Named moves, each a turn or a mirror, and the order they were made in; the first pair answered:
z472 (before |-> after):
[-0.63  0.12 -0.96 -0.03 -1.09 -0.93  2.84  1.60 -0.72  0.29 -0.65 -0.84
 -1.39 -1.24 -0.59] |-> [-0.43  0.27 -0.89 -0.13 -0.86 -0.74  2.65  1.61 -0.48  0.19 -0.50 -0.66
 -1.51 -1.50 -0.14]
[ 1.33 -1.40 -0.78 -0.17  0.30  2.24  0.78  0.29 -0.84  0.60 -0.77 -0.13
  0.64  0.44  2.80] |-> [ 0.27 -2.13 -0.28  0.45 -0.29  1.82  1.11 -0.77 -1.77  1.24 -0.29  0.10
  0.18  1.24  1.30]
[ 0.89 -0.06 -1.44 -0.83 -0.57 -0.58  1.64  0.65  0.16 -0.22  0.02 -0.07
 -0.98  0.07  0.72] |-> [ 0.45 -0.41 -1.12 -0.61 -0.66 -0.92  1.69  0.11 -0.45  0.15  0.49 -0.16
 -1.13  0.59 -0.31]
z569 (before |-> after):
[-0.07  1.47 -2.20 -0.89  0.99  0.19  1.28  0.91  0.16 -0.19 -1.17 -0.16
  0.83  0.57  1.02] |-> [ 1.34  0.65  0.54  0.77  2.71  1.91  0.28 -0.02  0.09  0.93  0.77  0.31
 -0.19  0.22  1.29]
[ 1.68 -0.39  0.01 -0.41  0.80  1.10  1.10  2.12  2.04  1.51 -0.29 -1.33
  0.64 -0.82  1.89] |-> [ 1.33 -0.18 -0.74 -0.67  0.74  0.72  1.59  2.35  2.23  1.23 -0.63 -1.30
  0.79 -0.83  1.71]
[-0.42  0.83 -0.76  0.48  0.72  0.20  2.06 -0.17 -1.13  0.66 -0.97 -1.14
 -0.61  0.48  2.02] |-> [-0.08  0.44  0.09  1.06  1.32  1.04  1.92 -0.44 -1.22  1.04 -0.53 -1.04
 -0.88  0.46  2.35]
[-0.24  1.01  1.37  0.33  1.84  1.11 -3.83  0.70  1.31 -1.20  0.62 -0.65
  1.63 -1.39 -1.32] |-> [-1.28  1.67 -0.46 -0.89  0.84 -0.09 -2.83  1.37  1.15 -1.96 -0.63 -1.12
  2.28 -0.87 -1.47]
z101 (before |-> after):
[-1.96  0.75 -0.28  2.05  1.94 -0.07  3.41  1.85 -0.24  3.61  0.87 -1.26
 -5.23 -1.54  0.48] |-> [-2.01  0.40 -0.02  2.10  1.84  0.12  3.36  1.43 -0.17  3.73  1.38 -1.01
 -5.19 -1.35  0.26]
[-0.15  0.71  1.87  1.45  0.27 -0.09 -0.05  1.28  1.69 -1.23  0.63  0.65
 -1.91 -1.26 -0.59] |-> [-0.63  1.48  0.20  0.65  0.00 -0.63  0.46  2.18  1.72 -1.73 -0.35  0.16
 -1.69 -1.34  0.19]
[-0.85 -0.30  0.18 -0.02 -0.17  0.64 -0.78 -1.47 -0.58  0.41  1.20  1.71
  0.73  0.00 -0.91] |-> [-1.61  0.69 -2.09 -0.94 -0.53 -0.25 -0.17 -0.27 -0.41 -0.09 -0.13  0.78
  1.17 -0.18 -0.26]
z417 (before |-> after):
[-0.07  0.04  2.41  1.89  1.08  0.20  0.44 -0.86  0.29  0.79  2.27  0.50
 -1.18  0.51 -0.36] |-> [-1.67  0.47  1.16  2.47  2.23  0.08 -0.69 -0.75  0.05  1.22  1.85 -0.62
 -0.19  0.54  0.34]
[ 0.51 -0.85  0.74  0.94  0.63  2.00 -0.75 -0.60 -0.41  1.01  0.94 -0.12
 -0.16  0.94  0.92] |-> [ 0.04 -1.20  1.54  1.04  0.08  1.08 -0.25 -0.94 -0.60  1.08  0.89  0.04
 -1.05  0.72 -0.33]
[-0.20 -1.19  1.21 -0.20  0.70  0.94 -1.23  0.11 -0.40  0.46  0.35 -0.19
  0.59  0.41  0.81] |-> [-0.16 -1.46  1.75 -0.12  0.34  0.39 -0.88 -0.04 -0.30  0.30  0.69  0.35
 -0.05  0.17 -0.23]
Now pairs of rows:
(two moves a pair)
[-2.55  3.71 -3.16 -0.99  0.59 -1.31 -0.39  2.04  0.44 -0.66 -0.69 -2.34
  0.47 -2.26 -0.07] |-> [ 1.22  2.01  2.47  0.98  2.35  1.55 -2.97  0.32  1.71 -0.63  2.43 -0.15
 -0.11 -2.96 -0.71] => z101, z472
[-0.55  0.70 -2.10 -2.48 -0.28 -0.70  0.57  0.51  0.94 -1.34 -1.67  0.20
  1.42  0.17 -0.11] |-> [ 0.19 -1.54  2.01  0.39  0.79  1.12 -0.70 -2.12 -0.19  1.67  1.24  1.19
 -0.35  0.56 -1.50] => z472, z569
[-1.95 -0.64  0.37 -1.49  0.24  0.54 -2.62 -1.41 -0.97 -1.94 -1.80 -0.64
  3.93  1.03 -2.40] |-> [ 0.02 -0.99  2.20 -0.35  1.85  2.42 -3.61 -1.38 -0.23 -1.43 -0.55 -0.16
  3.53  0.39 -1.27] => z472, z569
[-1.08 -0.39 -1.64 -0.13 -0.59 -0.92  1.82  0.31 -0.62  0.59 -0.86 -0.82
 -0.37  0.35  0.14] |-> [-0.48 -0.23 -1.26  0.50  0.17  0.18  1.60  0.32 -0.73  0.81 -0.54 -0.71
 -0.96  0.19  1.14] => z569, z101
[ 0.82 -0.21  0.37 -2.13 -0.98 -0.47 -1.79 -0.67  0.56 -2.60 -0.41  1.78
  2.14 -0.02 -0.88] |-> [ 0.60  0.33 -0.80 -2.48 -1.08 -0.52 -1.03  0.31  0.62 -3.04 -0.96  0.98
  2.43 -0.35  0.35] => z569, z101
[ 0.64 -0.18  4.68  2.46  1.31  1.28 -4.60 -1.02  1.52  0.64  3.38 -0.15
 -0.68 -0.84 -2.03] |-> [-1.74  3.15 -2.25 -2.36 -1.28 -2.72 -2.38  2.78  1.50 -3.15 -1.74 -1.85
  2.06 -1.23 -1.19] => z472, z569
[-0.50 -0.41 -2.60 -0.29 -0.06  0.37 -1.16 -0.49 -1.25  0.46 -0.70 -0.92
  2.73  1.37  1.86] |-> [ 0.08 -0.61 -1.87  0.44  0.87  1.26 -1.44 -0.44 -0.95  0.80 -0.36 -0.87
  2.13  1.03  2.55] => z569, z101
[ 2.59  1.15  1.60 -1.95 -1.62 -1.33  4.00  1.32  1.74 -2.50 -0.71  0.90
 -2.56 -1.18 -1.02] |-> [ 1.20  2.48 -2.59 -1.48  1.72  0.35  1.13  2.15  1.26 -2.08 -2.58 -1.63
  0.72 -0.66  3.67] => z417, z417
[-1.39 -0.99  1.41  0.88 -1.37 -1.81  1.04 -1.23 -1.08  1.36  0.59  0.36
 -2.04 -0.04 -3.14] |-> [-0.62  1.62 -2.12 -1.11 -0.55 -2.20  1.77  2.30  0.58 -1.39 -1.70 -1.09
 -0.75 -1.51  0.31] => z101, z472
[-0.17  0.88  0.22  2.07  2.43  0.58 -1.17  0.77 -0.23  0.99  1.15 -1.06
 -0.73 -1.48  0.48] |-> [ 1.01 -0.77  1.82  1.88  1.26  1.30 -0.24 -0.39 -0.64  1.38  1.68  0.30
 -1.34 -0.81 -0.53] => z417, z472
[-3.90 -2.04 -2.60  1.19  0.06 -0.60 -1.35 -1.37 -4.20  1.77 -0.48 -0.56
  0.70  3.11  1.86] |-> [ 0.57 -0.94 -1.09  1.56  3.06  2.81 -2.73  0.43 -1.29  0.65  0.77 -0.41
  0.90  0.67  5.83] => z472, z569
[ 1.47  0.45  1.60 -2.34 -0.11  0.35 -4.12 -0.35  2.44 -1.20  1.20  3.15
  2.75 -0.46 -2.45] |-> [-1.02  1.82 -2.63 -3.72 -1.08 -1.44 -2.27  1.23  1.73 -1.30 -1.64  1.20
  3.32 -0.37 -1.73] => z472, z101
[-0.88  2.49 -0.20 -0.75  0.05 -2.40  0.84  1.56 -2.33  1.00 -0.06 -2.72
 -2.53 -1.30 -1.37] |-> [-0.06  2.30 -0.27  0.45  2.54  0.47 -2.35  0.92 -2.21  1.80  0.06 -3.13
 -0.35 -0.88  1.77] => z101, z417
[ 1.99  0.43  0.83 -0.30  0.25  0.90 -1.33  0.68  0.66 -0.88 -0.24  0.58
  1.06 -0.36  0.97] |-> [-0.81  0.40 -1.59 -0.80 -0.58 -0.91  0.08  0.66 -0.82  0.19 -1.68 -0.56
  1.18  0.74 -0.09] => z472, z101
[-1.32  0.92 -0.17  1.79  1.61 -0.06  0.07  0.57  0.26  1.88  0.23 -1.17
 -1.93 -1.15  0.20] |-> [-1.25  0.59  1.00  2.07  1.45 -0.20 -0.35 -0.45  0.16  1.67  0.78 -0.71
 -1.81 -0.97 -0.77] => z569, z101
[-1.60 -0.01 -0.76 -0.21  0.06 -1.02  0.98  0.76 -0.17  0.48 -0.80 -0.75
 -1.08  0.50 -0.92] |-> [ 0.44 -0.06  0.84  0.97  1.32  0.47  0.02  0.90  0.66  0.54  0.71 -0.29
 -1.54 -0.44  0.32] => z472, z569
[-0.78  2.13 -1.04 -0.83  0.55 -0.66 -2.26  1.38  1.34 -1.25 -0.80 -2.68
  0.84 -0.76  0.31] |-> [-1.83  0.28  1.31  1.14  0.28 -0.31 -2.70 -1.50 -0.23  1.56  1.02 -2.08
 -0.60  0.52 -2.52] => z472, z569
[-1.71  1.66 -2.13  2.09 -1.50 -0.72 -1.63 -0.54 -1.12 -1.04  0.31 -1.65
  3.85 -0.25  1.58] |-> [-1.16  0.11  0.19  3.69 -0.73  0.68 -2.16 -1.90 -1.39  0.48  2.14 -1.28
  2.83 -0.16  0.84] => z472, z569
[ 0.66  0.88  1.52  1.84  4.32  1.89 -3.51  0.38  1.52  2.06  1.18 -1.53
  0.53 -1.76  1.17] |-> [ 4.89  0.35  3.02 -0.87  1.04  1.85  0.37  1.40  2.67 -0.52  0.86  1.06
 -0.68 -2.06  0.93] => z101, z417
[ 2.28 -1.00 -0.76  0.15  0.10  1.64  2.57  0.63 -0.11  1.31 -0.04 -0.09
 -1.40  0.39  2.07] |-> [ 1.08 -1.15 -1.10  0.26 -0.46  1.21  2.77  0.27 -0.84  1.72 -0.27 -0.28
 -1.44  0.79  1.43] => z472, z101
[ 1.29 -2.09  1.00 -1.18  1.33  2.26 -2.34 -1.40  0.33 -1.16 -0.66  1.87
  2.72  1.72  2.30] |-> [ 0.85 -2.24  1.02 -1.68  0.56  1.61 -2.49 -1.47  0.01 -1.50 -0.71  2.11
  2.92  2.03  1.00] => z569, z101
[-1.19 -1.30  0.83  1.20  0.44  0.75  0.57 -0.70 -0.91  1.99  1.19 -0.43
 -1.93  0.21 -0.38] |-> [-1.20  0.59 -2.15 -0.78  0.05 -0.22  1.30  1.43 -0.01 -0.65 -0.94 -1.31
 -0.24 -0.68  1.40] => z569, z472
[-1.82  1.12 -1.90  1.57  1.97 -0.01  0.12  1.66  0.20  1.61  0.58 -1.77
 -0.71 -0.22  1.68] |-> [ 1.38 -0.39  1.15  2.42  2.01  2.01 -0.66 -0.10  0.40  1.49  2.22  0.21
 -0.84 -0.02  1.83] => z101, z417
[-3.21  0.60 -0.63  0.62  0.68 -1.11 -3.51 -0.95 -0.89  0.75 -0.50 -0.59
  1.20 -0.07 -1.66] |-> [-1.01  0.96  0.59  1.09  2.26  0.91 -4.18  0.10  0.55 -0.17  0.00 -0.28
  1.15 -1.39  0.77] => z472, z569
[-0.17  0.94  2.02 -0.90 -2.27 -1.18 -0.42 -0.27  0.79  0.18  0.75  1.12
 -0.89 -1.89 -3.76] |-> [-1.89  0.93  1.12  1.01  0.42  0.41 -3.76 -1.02  0.44  1.81  1.01 -0.51
  0.72 -1.33 -1.94] => z417, z101
[-0.28 -0.33  0.27  1.74  1.42  1.27  1.95  0.15 -0.08  2.78  1.28 -1.83
 -2.97  0.40 -0.57] |-> [-0.37  0.83 -1.68  0.87  1.64  0.85  2.62  1.66  0.05  1.98  0.04 -2.62
 -2.30 -0.22  0.75] => z101, z472
[-0.26  0.57 -0.86  0.43  0.54 -0.51  1.67  1.10  0.25  0.98 -0.09 -1.94
 -1.68 -1.38  0.62] |-> [ 0.92  0.39  0.94  0.52  1.49  0.52  0.77  0.66  0.83  0.93  1.09 -1.23
 -1.53 -1.63  0.81] => z101, z472
[ 0.72 -1.87 -1.46 -1.72 -2.28  1.55  5.39 -0.26 -0.94  0.64  0.61  0.17
  1.53  2.79  0.82] |-> [-1.41 -0.95 -3.16 -1.19 -1.00  1.13  4.16 -0.21 -1.46  1.30 -0.05 -1.23
  2.03  2.83  1.32] => z417, z417
[-0.92 -1.51 -1.12  1.69  1.54  0.71 -0.61 -1.08 -0.95  3.83  0.54 -0.74
 -1.57  1.74  0.27] |-> [ 0.59  0.74 -3.29  0.03  2.07  0.65 -0.67  1.71  0.95  0.98 -0.92 -1.39
 -0.18  0.32  3.09] => z472, z569
[ 1.59  0.07 -1.47  0.51 -0.43  0.80  3.48  1.79  1.41 -0.25  1.03  0.79
 -2.33 -0.64  1.07] |-> [-0.01  0.89 -3.04  1.09  0.84  0.70  2.49  2.12  0.82  0.33  0.20 -0.59
 -1.61 -0.61  1.90] => z417, z417
[-1.15  0.72 -1.61 -1.70 -1.75 -1.09  0.96  0.78 -0.60 -0.36 -0.59  0.57
  1.13  1.51 -1.27] |-> [-1.54  0.27  1.04  1.67  0.72  0.46 -0.79 -0.39 -0.55  2.21  1.76 -0.05
 -0.59  1.02 -1.49] => z569, z417
[-2.82 -0.10 -0.43 -0.06  0.78  0.66 -2.51 -1.23 -1.68  2.83 -0.29 -1.81
  1.21  1.23 -0.09] |-> [ 3.60 -0.40  2.58 -2.20 -0.69  1.92 -0.48 -0.10  0.70 -0.67  0.33  1.49
  0.30 -0.24  0.96] => z472, z417
[-1.12 -1.04  1.95  1.13 -0.68 -0.85 -2.36 -2.73 -0.18 -0.39  0.36  1.28
  1.36  1.37 -3.31] |-> [ 0.60 -0.88  2.91  2.59  1.41  1.27 -2.79 -2.00  0.19  0.68  1.71  0.68
  0.29  0.81 -1.37] => z101, z569
[ 3.80 -1.09 -0.06 -1.74 -0.11  1.17  2.72  2.30 -0.32 -1.32 -0.18  0.82
 -0.01 -1.29  3.63] |-> [ 2.14 -3.97  2.93 -0.04 -0.82  1.00  2.23 -1.15 -2.09  1.37  1.71  2.03
 -1.43  0.65 -0.17] => z101, z472
[ 0.63 -0.82 -0.45  0.10  1.28  1.68 -0.37  0.11  0.88 -0.29  0.44 -1.16
  0.65 -0.26 -0.65] |-> [ 0.28 -0.28 -0.81 -0.89 -0.25  0.37  0.66  0.25  0.73 -0.90 -0.39 -0.82
  0.51 -0.02 -1.84] => z417, z569
[ 1.09 -0.18  2.33  0.15 -0.97 -0.75 -0.83 -0.38  0.68 -0.82  1.03  1.53
 -0.33 -0.53 -2.65] |-> [ 1.90  0.00  2.70  1.01  0.45  0.59 -0.64  0.24  1.23 -0.43  1.74  1.04
 -0.95 -0.92 -0.67] => z101, z569
[ 2.56 -0.98  2.02  1.32  1.70  2.58  1.55 -0.62  2.47  0.10  1.49  0.21
  0.76 -1.11  2.21] |-> [-2.25 -1.29  1.25  2.65  1.56  0.50  1.47 -2.24  0.48  2.89  1.43 -1.37
 -0.56  0.18 -1.42] => z472, z417
[ 0.11 -0.62  0.02 -0.98 -2.69 -0.27 -0.15  0.20 -0.64 -1.52 -1.28  0.84
  1.84 -0.32 -2.10] |-> [ 0.81 -1.30  2.17  1.61 -0.33  1.59 -2.33 -0.87 -0.60  0.27  0.60  0.36
  0.96 -0.93 -1.63] => z417, z569
[ 1.42  2.17 -1.08 -1.33 -2.33  0.71  1.58  1.92  2.77 -1.42 -0.19  0.05
 -0.69 -2.96  2.39] |-> [-0.53 -0.99  2.33  1.18 -3.09  0.57  1.44 -2.27  0.37  2.57  2.04  1.14
 -2.84 -1.03 -1.30] => z569, z472
[-0.99  0.40 -0.37 -1.21 -1.47 -1.59  0.57  0.23 -0.25 -0.28 -0.55  0.32
  0.00 -0.55 -0.86] |-> [ 0.93  0.75  0.55 -1.06 -0.43 -0.18 -0.10  0.78  0.80 -1.36 -0.11  0.71
  0.22 -1.43  0.38] => z101, z472
[-2.54 -0.52  1.97  0.28 -1.46 -1.47 -0.64 -2.15 -0.79  1.86 -1.06 -0.22
 -0.20  0.75 -2.66] |-> [-0.82  2.08 -1.04 -1.66 -0.70 -1.45  0.12  1.59  1.22 -0.71 -3.19 -1.14
  1.30 -0.77  1.11] => z101, z472
[ 1.06  1.33 -2.84 -1.54  1.08  0.12  1.44  2.04  0.84 -1.55 -1.40  1.04
  1.41 -1.47  4.03] |-> [-1.99 -1.66 -2.88  0.35  0.98  0.67  0.41 -1.83 -2.45  2.48 -1.13  1.20
  2.14  1.91  2.52] => z472, z417
